array([[ 386, -471, -673, -751],
       [-749,  533,  605,  321]]) out -751, -749

array([77, 22, 43, 36]) out 36, 77

array([[ 671,  805,  604, -522,  731],
       [ 656,  763,  632, -577,  716],
       [ 727,  721,  696, -633,  759]]) out 731, 727

array([[562, 883, 412, 337, 277, 678, 441],
       [273, 420, 325, 301, 440, 931, 561],
       [760, 373, 361, 717, 373, 212, 474]]) out 441, 760

array([[4902, 1915, 6391, 9156, 2130, 2978, 4511],
       [7255, 3180, 5646, 5836, 8858, 8617, 7584],
       [5514, 2096, 7239, 8325, 1965, 4136, 4952]]) out 4511, 5514

array([[ 65,  14, 183, 160, 156, 112],
       [223, 122, 162, 238, 107, 238],
       [ 34, 147,  52, 102, 223, 182]]) out 112, 34

array([ 13,  45, -30,  30,  -1,   7, -19]) out -19, 13

array([[137, 183,  12,  93, 147, 142, 216],
       [116, 191, 239, 204, 157, 214,  86]]) out 216, 116

array([6157, 9768, 1302, 3545]) out 3545, 6157
---
[[ 75 143 148 151 156  49]
 [182  86  51 116  87 203]
 [179  91  64 108  83 203]] value 91

[[-34  -8 -20  28 -29 -28 -23]
 [-11  17 -22 -19 -49   4  -9]
 [-37 -14  -3   0 -18 -27 -22]] value -14

[[ 407  -53 -779 -248]
 [ 514 -554 -747  -88]
 [ 845  111 -327 -995]] value 111

[[103  91 222  64 157]
 [161 187 220  64 110]
 [155 118 155 186  85]] value 118

[[ 30   5 -15  26  14 -23  17]
 [  7 -26  -2 -16   8  12   7]
 [  8 -16   4  15  -9   7 -12]] value -16

[[  5 -10 -29  13   6 -38]
 [ 10  -7 -21  19 -20 -44]
 [ 10 -24 -21  40 -16 -40]] value -24
---
[[-17.283  18.850   0.089 -20.142  -6.170 -11.848   0.980 -20.220 -16.891
   -4.321  25.655  -5.215  20.410  14.789]
 [ -0.109  -4.999 -14.552  12.523  -6.379   5.665 -21.310  17.257   0.348
   -2.577 -14.725  -2.089 -11.675 -15.734]
 [ -4.588   4.948 -19.576  11.295 -12.485   2.907 -28.140  17.437  -5.347
   -3.513  -6.999  -4.037  -3.874 -10.619]
 [ -7.442   5.491   1.570 -12.663  -3.709  -9.011   4.282 -14.332  -8.137
   -3.050  10.359  -3.734   8.279   8.618]
 [-17.234  21.755  -3.379 -18.460  -9.990 -12.982  -3.213 -17.910 -18.139
   -4.666  26.527  -5.999  22.445  16.645]
 [  5.451   2.434  -2.760  -4.818 -17.748 -17.393   4.223 -11.980  -2.521
   -3.100   1.651  -6.750   7.751  21.650]
 [-13.376  18.028 -14.756  -3.231 -14.144  -5.743 -20.377   1.191 -14.417
   -4.629  12.730  -5.770  12.478   4.613]] -> 12.478

[[ 0.078  0.058  0.038  0.045  0.111  0.033 -0.017 -0.046 -0.074  0.068
   0.084 -0.081]
 [ 0.028 -0.087 -0.092 -0.043 -0.034  0.153  0.075 -0.055  0.053  0.080
   0.145  0.031]
 [ 0.007  0.086  0.151  0.106  0.012 -0.145 -0.050  0.104  0.013 -0.129
  -0.172  0.047]
 [ 0.005  0.021 -0.057 -0.061  0.064  0.075  0.065 -0.045 -0.041  0.145
   0.147 -0.063]
 [ 0.207  0.092  0.161  0.199  0.194 -0.024 -0.173 -0.112 -0.179 -0.050
   0.013 -0.169]
 [ 0.002  0.164  0.137  0.065  0.110 -0.133 -0.021  0.090 -0.053  0.001
  -0.081 -0.034]
 [ 0.079  0.048  0.114  0.127  0.037 -0.015 -0.045  0.056  0.041 -0.072
  -0.066  0.058]] -> -0.066

[[ 0.265  0.076 -0.248  0.240  0.119 -0.132]
 [ 0.256  0.071 -0.238  0.235  0.131 -0.125]
 [ 0.208  0.048 -0.191  0.210  0.172 -0.091]
 [ 0.247  0.064 -0.228  0.231  0.139 -0.118]
 [ 0.236  0.062 -0.220  0.226  0.149 -0.109]
 [ 0.218  0.054 -0.201  0.215  0.163 -0.098]
 [ 0.227  0.056 -0.208  0.221  0.155 -0.103]] -> 0.155

[[ 108.458  134.221  152.554  -14.433  -25.564  -65.577  132.978 -181.912
   -65.422]
 [  57.122   68.555   79.219  -68.147   71.999   43.525   95.613  -50.662
   -21.020]
 [ -64.898 -147.104  -86.323  120.863   23.168   82.859  -85.324  165.509
    15.084]
 [ -28.609    0.835   21.464 -159.729    0.189  128.886   95.158 -146.743
   118.076]
 [ -42.252  -81.864 -193.695   39.563  -75.891   75.086 -166.051   20.230
    32.401]
 [  14.553 -163.280 -181.835 -105.023  143.072   48.206 -166.580  160.804
    -8.447]] -> 160.804

[[-0.89 -1.82  0.81  0.27 -0.18  0.52]
 [-0.78 -1.63  0.70  0.66 -0.30  0.79]
 [-0.68 -1.93  0.97 -0.81  0.09 -0.98]
 [-0.90 -1.95  0.84  0.12 -0.14  0.38]
 [-0.74 -2.01  0.96 -0.69  0.06 -0.78]
 [ 0.45 -0.65 -0.20  1.54 -0.62  1.18]
 [-0.70 -2.02  1.00 -0.81  0.09 -0.98]] -> 0.09

[[ 0.092  0.116 -0.002 -0.158  0.001  0.109 -0.053 -0.160  0.132 -0.160
  -0.174 -0.136 -0.022 -0.211 -0.073 -0.137]
 [ 0.003 -0.177  0.004 -0.014  0.043  0.110  0.065  0.017 -0.108  0.017
  -0.031 -0.085 -0.087  0.016 -0.070  0.203]
 [ 0.023 -0.217 -0.007 -0.057  0.091  0.174  0.062 -0.018 -0.097 -0.018
  -0.072 -0.150 -0.125 -0.019 -0.109  0.301]
 [-0.020  0.139 -0.022  0.111 -0.058 -0.197 -0.061  0.088  0.047  0.088
   0.115  0.205  0.074  0.114  0.118 -0.118]
 [-0.116  0.051 -0.029  0.114 -0.077 -0.176 -0.025  0.069 -0.003  0.069
   0.127  0.129  0.097  0.105  0.081 -0.130]
 [-0.139 -0.108  0.007  0.090 -0.080 -0.070  0.041  0.062 -0.104  0.062
   0.099  0.011  0.037  0.090 -0.011  0.007]
 [ 0.033  0.203  0.006 -0.104 -0.051 -0.005 -0.063 -0.151  0.145 -0.151
  -0.113 -0.037  0.039 -0.153 -0.013 -0.252]
 [ 0.045 -0.068 -0.023 -0.046  0.048  0.069  0.021 -0.018 -0.024 -0.018
  -0.051 -0.055 -0.066 -0.027 -0.072  0.100]
 [-0.100  0.093 -0.043  0.068 -0.090 -0.151 -0.041  0.007  0.027  0.007
   0.080  0.066  0.101  0.046  0.057 -0.221]
 [ 0.034  0.176 -0.009 -0.100 -0.052  0.017 -0.066 -0.148  0.147 -0.148
  -0.104 -0.074  0.045 -0.178 -0.031 -0.241]
 [ 0.010  0.180 -0.003  0.057 -0.062 -0.176 -0.097  0.075  0.077  0.075
   0.079  0.202  0.086  0.070  0.115 -0.146]] -> 0.115
